Families of rows that turns and mirrors carry onto each other, the same ones carrying the whole set onto itself: the rest of each named row's family, in list order:
9 families of 4 rows:
Gumo: |  -2 |  16 | -18 |  -7 | -22 | -20 | -22 |  -6 |  39 |  -8 | -63 | -50 |  -7 |   1 |  30 | -15 | -38 |  23 |  24 | -26 | -44 |   7 |   6 | -15 |
guzu: | -27 |  22 |   9 |  -9 | -17 | -66 |  -8 |   8 |  33 | -17 | -42 | -27 |   4 | -23 |  23 |  -4 | -37 |  41 |  11 | -25 | -52 |  -2 |  20 |  -3 |
Vedap: | -18 | -23 | -28 |  -8 |  15 |  19 | -37 |  -7 |  17 | -29 |   7 |  19 |  41 | -10 |  16 |   6 |  15 |  21 | -14 |   9 |  41 |  22 |  52 | -16 |
vamim: | -12 |   8 | -12 | -11 | -17 | -23 | -14 | -21 |  26 |  -5 | -45 | -50 |   6 | -28 |   8 |  14 | -53 |  55 |   3 | -20 | -34 | -15 |  29 |  14 |
Mim: |   7 |   1 |  -4 |  -7 | -14 | -40 | -15 | -34 |  24 | -22 | -53 | -44 |  11 | -12 |  13 | -17 | -30 |  36 |   1 | -37 | -60 |  22 |  11 |   0 |
per: | -34 | -13 | -12 |   0 |   4 |  21 | -31 | -10 |  -4 | -23 |   2 |  12 |  27 |  14 | -19 |  -5 |  21 |  -6 | -20 |  41 |  30 |   7 |  37 | -15 |
Voda: |  -2 |  15 | -24 | -10 | -25 | -21 | -22 |  -7 |  34 |  -7 | -58 | -55 |  -3 |   6 |  32 |  -9 | -42 |  21 |  17 | -27 | -43 |   3 |   8 | -13 |
vata: |   0 | -13 | -30 |  26 |  18 |  -4 | -40 |  26 | -12 |  -8 |   7 |  14 |  16 |  -7 |  -1 | -29 |  20 |  -4 | -11 |  16 |  29 |  23 |  29 | -30 |
rikug: |  -4 |   7 |   7 |  -3 | -13 | -34 | -19 | -20 |  18 | -12 | -62 | -53 |  15 | -25 |   8 | -21 | -36 |  28 |  -8 | -29 | -60 |   3 |   8 |  -5 |
gopu: |   2 | -16 | -38 |  22 |  14 |  -6 | -39 |  21 | -18 |  -9 |  15 |   7 |  21 |   2 |   3 | -19 |  15 |  -4 | -18 |  14 |  28 |  24 |  33 | -26 |
Kes: | -36 | -14 | -19 | -18 |  13 |  -3 | -34 |  -6 |  -2 | -12 |   4 |  15 |   9 |   0 | -12 |   8 |  33 | -12 | -41 |  18 |  22 |  21 |  53 |   4 |
fugil: |  -9 |  -8 |  -3 |   8 |  28 |  10 | -39 | -11 |  10 | -22 |   8 |  21 |  40 | -22 | -17 | -29 |  24 |  -9 | -28 |  -4 |  20 |  27 |  31 | -31 |
Zibos: | -30 | -15 |  -8 |   0 |  19 |  27 | -41 |  12 |  16 | -19 | -10 |  17 |  38 | -31 |   8 |  -7 |  14 |  13 | -16 |  18 |  42 |   3 |  44 | -24 |
lera: | -23 |  13 |  16 |  -7 | -10 | -39 |  -3 |   1 |  40 | -21 | -37 | -43 |   4 |   7 |  -6 |  -5 | -54 |  29 |  27 | -41 | -41 |  12 |  19 |  10 |
Muk: | -13 |   1 |  -1 | -29 | -21 | -48 |  -8 | -12 |  31 | -15 | -58 | -32 | -29 |  -3 |   6 |   9 |  -4 |  37 |  -1 | -23 | -52 |  19 |  32 |  17 |
Nopi: | -43 |   5 | -12 |   5 |  22 | -19 | -35 |  -5 |   7 | -24 |  22 |  45 |  33 | -11 |   6 | -15 |  12 |   3 | -15 |  22 |  26 |  20 |  34 | -12 |
Godiz: | -20 |  -9 | -20 |  -5 |  16 |  -1 | -18 |   4 |   7 | -18 |  21 |  11 |  28 |  12 |   6 |  10 |  -8 | -27 | -35 |   9 |  38 |   8 |  55 | -26 |
fif: | -10 |  -3 |  -1 | -12 | -24 | -40 |  -4 |  -6 |  36 | -21 | -46 | -62 |  -9 |   7 |  -8 |  14 | -26 |  33 |  25 | -25 | -47 |   5 |  37 |   0 |
Bige: | -44 |  -4 |   6 |   0 |  12 |  19 | -29 |   6 |   6 | -30 |   3 |  29 |  43 |  21 |  -2 | -23 |   1 |  -6 | -14 |  20 |  33 |  21 |  22 | -14 |
monaz: | -16 |   2 |  11 |  -8 | -20 | -35 |  -6 |   4 |  37 | -17 | -56 | -63 | -11 |  -6 | -14 |   5 | -25 |  29 |  26 | -20 | -46 |  -4 |  33 |  -5 |
gav: |  -5 |   7 |  -3 |  -5 |  -9 | -24 | -14 | -24 |  45 | -15 | -53 | -30 |  -9 | -33 |   4 |  -2 | -40 |  65 |  26 | -25 | -33 |   3 |  24 |  11 |
gubi: | -29 | -13 |  -9 |   1 |   8 |  21 | -30 | -14 |   6 | -28 |  -1 |  23 |  18 |  13 | -20 | -14 |  29 |   0 |  -7 |  38 |  29 |  18 |  35 | -17 |
Pepan: |  -9 | -11 | -16 |   2 |  20 |   8 | -37 | -15 |  -2 | -19 |  19 |   8 |  50 | -11 | -13 | -13 |  15 | -12 | -43 |  -4 |  20 |  21 |  37 | -25 |
dek: | -47 |   7 | -13 |   4 |  19 | -16 | -35 |  -1 |  -1 | -19 |  22 |  36 |  39 | -12 |   6 | -10 |   5 |  -2 | -25 |  25 |  26 |  11 |  36 | -12 |
nomo: |  -9 |  10 | -35 |   3 |  16 |  24 | -39 |  -9 |  20 |  -8 |  23 |  18 |  17 |   4 | -13 | -14 |   6 | -15 | -11 |   2 |  36 |  15 |  29 | -30 |
kono: | -19 |  17 |  11 |  -1 | -15 | -34 |  -2 |  -7 |  23 |  -6 | -68 | -39 | -13 |  -9 |  18 | -13 | -60 |  13 |   1 |  -2 | -40 | -19 |  16 |  -4 |
rasol: | -23 |  19 |   0 | -14 | -20 | -68 |  -6 |   0 |  31 | -20 | -34 | -29 |   7 | -13 |  27 |   4 | -38 |  43 |   9 | -29 | -52 |   3 |  24 |   1 |
ruge: |  23 |  10 | -21 |  13 | -22 | -47 |  -9 |   2 |   7 |  -4 | -38 | -38 | -20 |  -3 |   6 | -19 | -32 |  47 |  12 | -21 | -45 |   9 |   7 |  -4 |
sorut: | -40 |  -6 |  -2 |  -3 |  11 |  17 | -27 |   1 |   5 | -31 |   8 |  28 |  44 |  27 |   2 | -18 |   0 |  -5 | -16 |  18 |  33 |  26 |  24 | -11 |
Rafep: |  17 |  13 | -17 |  13 | -23 | -44 | -11 |  10 |   1 |   3 | -41 | -45 | -16 |  -9 |   4 | -18 | -37 |  41 |   4 | -17 | -44 |  -3 |   6 |  -6 |
Lop: | -25 |   6 |   9 | -25 | -21 | -41 | -11 |   3 |  22 |  -4 | -67 | -44 | -23 | -16 |   2 |   5 | -12 |  26 | -13 | -15 | -51 |  -2 |  29 |  15 |
sira: | -17 |  -4 |   4 |   8 |  30 |   2 | -21 |  11 |  31 | -24 |   2 |  36 |   8 |  -7 |  -5 | -20 |  10 | -20 |  -5 |   9 |  38 |  19 |  45 | -35 |
lilud: | -26 |  14 |  14 |  -8 | -12 | -39 |  -4 |   4 |  35 | -17 | -36 | -50 |   8 |   7 |  -7 |  -1 | -58 |  27 |  20 | -38 | -41 |   4 |  20 |  10 |
nako: |   1 |   6 | -10 |  -9 | -16 | -46 |   4 | -34 |  35 | -23 | -50 | -22 | -19 |  16 |  27 |  -4 | -50 |  29 |  16 | -16 | -41 |  17 |  22 |   5 |
guma: | -37 | -10 |  -3 | -10 |  21 |   0 | -37 |   1 |  11 | -14 |  -9 |  28 |  -3 | -14 | -19 | -10 |  42 | -10 | -25 |  20 |  23 |  24 |  45 |  -2 |
Toru: | -15 |  13 | -30 |   4 |  16 |  27 | -41 |  -3 |  17 |  -4 |  19 |  13 |  19 |  -2 | -15 | -15 |   3 | -18 | -15 |   5 |  37 |   7 |  27 | -32 |

Same family as Kes: Muk, Lop, guma
Same family as sira: Godiz, kono, nako
Same family as rasol: guzu, Nopi, dek
Same family as fif: per, monaz, gubi
Same family as ruge: vata, gopu, Rafep

